In the rows, zero is written as 128.
Points on a tree of curled strands (20 dimensions, forks, no loops)
baz: [129 116 165 117  93 121 148  95 119 129 174 114  70 104  96 126 149 144
 115 162]
zeza: [111 110  46  62 117 158 121 144 181  90 142 221 160 214 122 131 122  83
 153 156]
Gep: [140 209 104  86 121 125 136 117 119 119 155 205 146 169 143 143 118 157
 151 106]
Pebi: [ 84  88 136 170 109 124 123 111 107 139 130 126 109 109 122 139 110 157
 132 143]
Liki: [123 129 116 160 148 125  90 104 127 105 109 122 129 104 166 131 127 133
 129 130]
keni: [186 147 166 123 143 139 159 192 111 180 124  93 181 102  97 130 122 162
 113  68]
pas: [183 149 150 116 132 140 159 194 109 175 126 100 183 102  92 125 114 174
 121  66]
kure: [119 126 122 166 145 125  97 101 108 109 114 117 124 100 163 124 126 149
 136 136]
mefun: [118 124 125 168 144 126  99 100 101 111 114 117 122  98 164 123 127 154
 139 138]
mef: [108 132 152 113 163 145 140 124 112 132 107  67 115 106 168 103 125  97
 120 100]
bemap: [103 114  62  67 112 153 113 147 174  83 146 210 150 194 131 137 117  94
 163 172]
Pep: [160 123 166 138 160 168 130 119  80 135  65  85 154 104 128 125 153  91
  92  73]
Gepi: [117 126  41  67 124 155 122 136 180 108 145 225 161 211 120 130 122  91
 165 144]
Tozur: [119 125 124 167 145 125  97 100 105 111 114 117 123  99 164 124 126 152
 137 137]
duri: [184 148 157 120 136 139 159 192 110 176 126  97 183 101  95 127 117 169
 117  67]
Sev: [115 122  42  66 121 157 121 138 181 103 143 225 161 214 119 130 122  88
 160 146]
deror: [182 119 191 136 155 159 157 151  87 162  98  86 171 113 115 146 159 108
  88  63]
puzil: [138 186  77  82 137 134 140 116 148 132 146 218 164 175 150 142 110 125
 181 104]
difeg: [158 124 166 138 161 168 129 117  81 134  63  85 153 103 129 124 152  90
  92  74]
genod: [110  99 134 149  77 116 152 115 114 156 156 111  79 123  88 138 115 150
 116 162]
vani: [113 121 136 175 142 124 105  99  80 113 119 111 118  92 165 118 124 170
 146 148]
dozu: [118 129  43  68 126 154 122 135 180 110 144 226 161 211 120 130 122  94
 166 142]
rubi: [119 131  95 117 132 121  83 144 182  73 130 167 146 136 163 156 118  91
 141 169]
ran: [140  99 112 169  97  92  68 117 146 118 108  65 110 156 101  73 107 158
  89  83]
zufog: [182 149 146 114 128 141 158 194 109 174 128 101 184 101  90 124 113 177
 122  66]
gapil: [105 171 127 101 150 128 151 143 130 149 146  72  87 145 194  97 133 103
 132 122]
Did: [ 97 110 137 178 134 125 109 105  87 122 123 126 116  98 157 123 122 173
 141 143]
zer: [124 127 128 145  84 100 153 120 123 153 160 126  76 127  83 127 131 147
 124 171]
rovup: [129 116 113 131  74 113 117 125 124 152 156 127 106 136  78 104 139 158
 112 154]
Lel: [140 194  87  84 131 130 141 116 138 128 147 215 160 171 151 144 110 133
 173 103]
muduf: [120 131  95 118 133 120  82 142 182  73 128 166 147 135 164 157 118  92
 140 167]
Dez: [130 134 103 144 150 120  79 124 171  88 112 140 144 117 171 151 125  97
 122 138]
mefo: [112 120 138 177 142 123 106 100  74 113 120 110 116  90 166 115 124 173
 147 149]
vuka: [131 171  62  79 138 141 135 120 163 135 145 224 166 185 141 137 112 115
 188 113]
Dagak: [ 94 173 127 125 146  66 142 137 205 108  89 142 125 173 102 145 135 123
 113 146]
lag: [118 131 127 146  92  93 152 120 129 148 159 123  79 128  80 130 123 142
 133 173]
suga: [117 104 166 108  92 113 145 102 126 108 158 118  86 102 104 125 150 128
 121 153]
dutil: [139 189  80  83 135 133 141 116 146 132 145 217 163 174 151 143 110 127
 179 103]
Popam: [188 143 176 127 149 140 161 188 112 182 122  89 181 104 100 135 128 153
 107  67]
Ker: [104 162 130 104 150 130 149 134 123 147 137  71  94 137 187  98 133 102
 130 117]
Rodu: [129 134 104 145 149 120  79 122 168  90 111 138 142 116 169 150 125 100
 120 136]
Luba: [114 122 132 172 143 124 103 100  86 112 117 112 120  95 164 119 124 166
 144 145]
zif: [187 143 177 127 150 140 161 188 112 182 123  89 180 103 100 135 127 153
 107  68]
kap: [188 140 184 129 154 142 163 186 110 182 122  87 179 105 102 138 133 147
 103  66]
befim: [122 129 116 161 148 126  91 104 126 106 110 122 128 104 165 131 128 134
 130 131]
nobab: [189 142 180 128 152 142 162 187 111 182 122  88 180 103 101 137 131 150
 105  67]
ger: [110 134 130 155 113  79 149 119 144 143 149 117  87 127  81 133 110 131
 155 182]
zade: [137 103 107 159  91  94  78 127 141 124 116  77 112 156  90  76 114 161
  87  92]
mag: [187 122 196 136 158 154 162 162  94 172 108  84 173 111 111 148 154 116
  89  63]
vavu: [ 94 171 127 126 145  66 141 136 202 108  90 142 124 171 102 144 136 124
 115 146]
vume: [187 122 195 135 158 154 161 161  93 171 108  85 173 111 112 149 155 115
  89  63]
Tado: [121 127 120 164 146 126  95 101 113 109 112 119 125 102 164 127 127 145
 134 134]
karo: [128 133 108 152 150 122  83 113 153  98 109 131 136 111 169 142 127 111
 122 130]
kubon: [159 124 166 138 161 168 129 118  80 135  64  85 153 103 129 125 152  90
  92  74]
Vepu: [ 85  94 136 174 119 125 117 109 101 134 127 130 114 106 136 134 115 163
 136 141]
kez: [162 123 167 137 159 168 131 121  80 136  66  87 156 105 127 126 154  92
  92  73]
zetam: [121 132  96 120 135 120  82 142 183  74 127 165 147 133 165 156 119  92
 137 166]
Biv: [124 133  98 127 140 119  79 137 182  77 121 157 147 127 168 156 121  91
 131 158]
vip: [123 110 167 113  93 117 146  98 122 117 167 115  77 101 101 125 150 135
 118 158]
Fir: [105 164 129 104 149 130 149 136 124 147 139  71  92 139 189  98 133 103
 130 118]
fero: [137 123 166 129 180 161 122 113 102 126  77  70 124  90 153 108 134  81
 103  88]
vimap: [112 128  90 103 123 127  89 147 180  71 137 180 145 148 155 153 115  96
 152 179]
bitug: [108 112  52  63 114 157 118 145 178  88 144 218 156 207 125 133 119  88
 157 162]
deso: [149 119 171 139 180 166 115 106  92 127  60  73 133  89 142 119 138  78
  95  76]
finel: [118 128  42  68 124 154 122 136 179 109 144 225 161 211 120 130 122  92
 165 143]
kanol: [102 142 142 108 155 137 145 126 115 138 120  68 108 118 175 103 127 102
 126 105]
gizu: [102 119  74  77 112 143 104 148 174  77 146 201 145 177 138 143 116  98
 164 180]
kek: [115 120 140 175 143 124 107 100  73 111 120 112 117  89 167 114 125 169
 144 146]
Pobag: [ 94 172 127 127 145  65 141 137 204 108  89 142 125 171 102 144 135 124
 115 147]
pid: [189 126 197 135 160 150 165 169 100 177 114  84 175 109 109 149 149 123
  92  64]
Bekib: [111 134 128 154 111  81 150 119 143 143 151 118  86 128  79 133 111 132
 152 181]
toget: [130 112  99 140  82 103  92 134 134 134 135 104 116 152  75  84 127 162
  92 117]
mepot: [ 85  94 136 174 119 124 117 109 102 134 126 129 114 106 135 134 114 163
 135 141]
Nolim: [130 123 129 144  77 106 154 120 119 160 161 127  74 125  87 125 138 152
 117 169]
gar: [130 168  59  79 139 142 134 120 165 135 145 224 166 187 138 136 113 114
 187 114]
puzi: [117 105 133 147  75 115 154 116 115 159 159 113  74 123  88 133 121 151
 115 165]
bep: [116 104 167 109  92 114 145 102 125 109 158 118  85 102 104 124 149 128
 121 153]
dufog: [166 122 170 138 156 168 136 124  78 139  70  88 160 108 125 130 157  94
  90  70]
tenep: [105 134 134 158 131  70 145 122 162 140 117 121 100 128  95 130 123 125
 152 173]
pase: [111 111  48  62 116 159 120 144 179  90 143 220 158 213 123 132 120  84
 154 157]
Ruv: [190 127 197 134 160 149 164 172 102 179 116  84 176 108 108 148 148 126
  93  63]
lafem: [130 124 163 124 177 158 126 116 106 126  85  70 122  92 156 106 132  84
 106  92]
rovet: [132 118 162 120  92 121 149  95 119 134 174 115  68 105  95 126 148 146
 115 164]
kikom: [ 84  92 135 173 116 125 120 111 104 136 128 129 113 107 131 136 113 160
 134 142]
rozer: [143 126 159 149 150 130 120 106  86 107 101 105 116  77 157  99 128 120
 118 105]
tilem: [123 132  97 124 138 119  81 140 182  75 125 161 147 131 166 156 119  91
 134 162]
Kebap: [104 114  60  67 112 154 114 145 175  84 146 213 151 197 129 136 118  93
 162 169]
rutek: [ 92 104 137 178 131 126 111 108  92 127 124 129 116 101 150 127 121 169
 140 141]
Lebem: [132 126 148 161 145 126 115 104  80 105 113 113 116  81 169 101 124 140
 127 122]
Kov: [ 85  85 135 163  99 122 130 113 110 144 135 121 103 113 110 144 106 153
 128 146]
neza: [104 163 130 104 149 130 149 134 123 146 138  71  93 137 187  98 134 103
 130 117]
Tefe: [ 98 110 137 179 135 125 109 105  87 122 123 125 117  97 157 122 124 172
 142 143]
bemok: [189 129 196 134 159 148 165 174 103 179 117  83 177 108 107 147 145 129
  95  65]
deluv: [122 108 166 112  93 117 145  98 123 116 166 115  79 101 101 125 151 134
 118 158]
Fibi: [130 112  99 139  81 102  92 135 134 135 135 103 116 152  75  83 127 162
  92 117]
zule: [135 120 149 133  84 118 152 103 118 153 171 119  65 114  92 125 144 154
 113 166]
todep: [136 119 137 143  75 111 154 114 117 163 164 127  69 120  91 124 142 156
 112 169]
rusam: [126 131 112 157 149 124  88 107 139 103 109 125 132 107 167 135 127 125
 126 128]
zogag: [102 183 124  94 153 122 157 158 140 150 159  69  80 158 202  99 128 106
 136 124]
pobi: [130 125 146 163 145 126 114 104  78 105 113 114 115  82 170 103 125 145
 130 126]
Zibu: [ 85  85 135 164  98 123 131 113 110 144 135 120 103 113 110 144 106 151
 128 147]
kazok: [117 104 166 108  92 113 144 103 126 108 157 117  85 101 104 125 150 128
 121 153]
beka: [117 132 127 148  97  91 151 120 132 147 158 121  81 128  79 130 120 139
 137 176]
sop: [116 118  42  64 121 157 122 140 181 100 143 224 161 215 119 129 122  86
 157 149]
Bavok: [187 143 175 127 149 140 162 189 111 181 123  90 181 103 100 135 127 155
 108  67]
voni: [111  99 165 106  90 109 143 108 129 100 148 119  93 105 108 124 147 122
 125 148]
Vapu: [ 90  86 134 158  89 120 139 113 113 148 142 114  94 117  99 145 105 149
 122 152]
Kalo: [120 137  44  71 129 152 124 132 178 118 146 226 162 207 123 131 121  97
 172 136]
kog: [135 118 130 142  73 111 146 119 118 164 160 129  78 125  89 120 142 155
 115 167]
Piz: [108  96 163 105  87 107 144 109 131  97 143 120  97 106 109 123 145 119
 126 145]

Where do the paths along the strands from each line's first point split? (brackets at each fork, the group with the point earlier in the line first; the first line answered)
keni Gepi gapil Kov zufog -> (((Gepi Kov) gapil) zufog)
deluv gapil voni Fibi finel Pep -> ((((gapil Pep) finel) Fibi) voni)
Piz Ker vavu rusam difeg -> (((Ker difeg) rusam) vavu)
suga zufog ran Fir sop -> (((zufog Fir) sop) ran)
rovet zufog dutil zade mef -> (((zufog mef) dutil) zade)
Kalo puzil Ruv Pobag kanol -> (puzil ((Ruv kanol) Pobag))
tenep vume Ker dozu toget -> (((vume Ker) dozu) toget)
kure keni gapil baz rovup -> ((keni gapil) (baz rovup))
Lel zogag kap Gep mepot -> (((zogag kap) mepot) Gep)
muduf dufog sop zogag Vepu -> (((dufog zogag) Vepu) sop)
Nolim Fir vavu rusam zif -> (((Fir zif) rusam) vavu)
vume vuka mepot zif Fir -> (((vuka mepot) Fir) zif)
Zibu lag Liki Piz nobab -> ((lag Piz) (Liki nobab))
deluv rozer beka rusam voni -> (((rozer rusam) beka) voni)
zer rovet sop deror kanol -> (rovet (sop (deror kanol)))
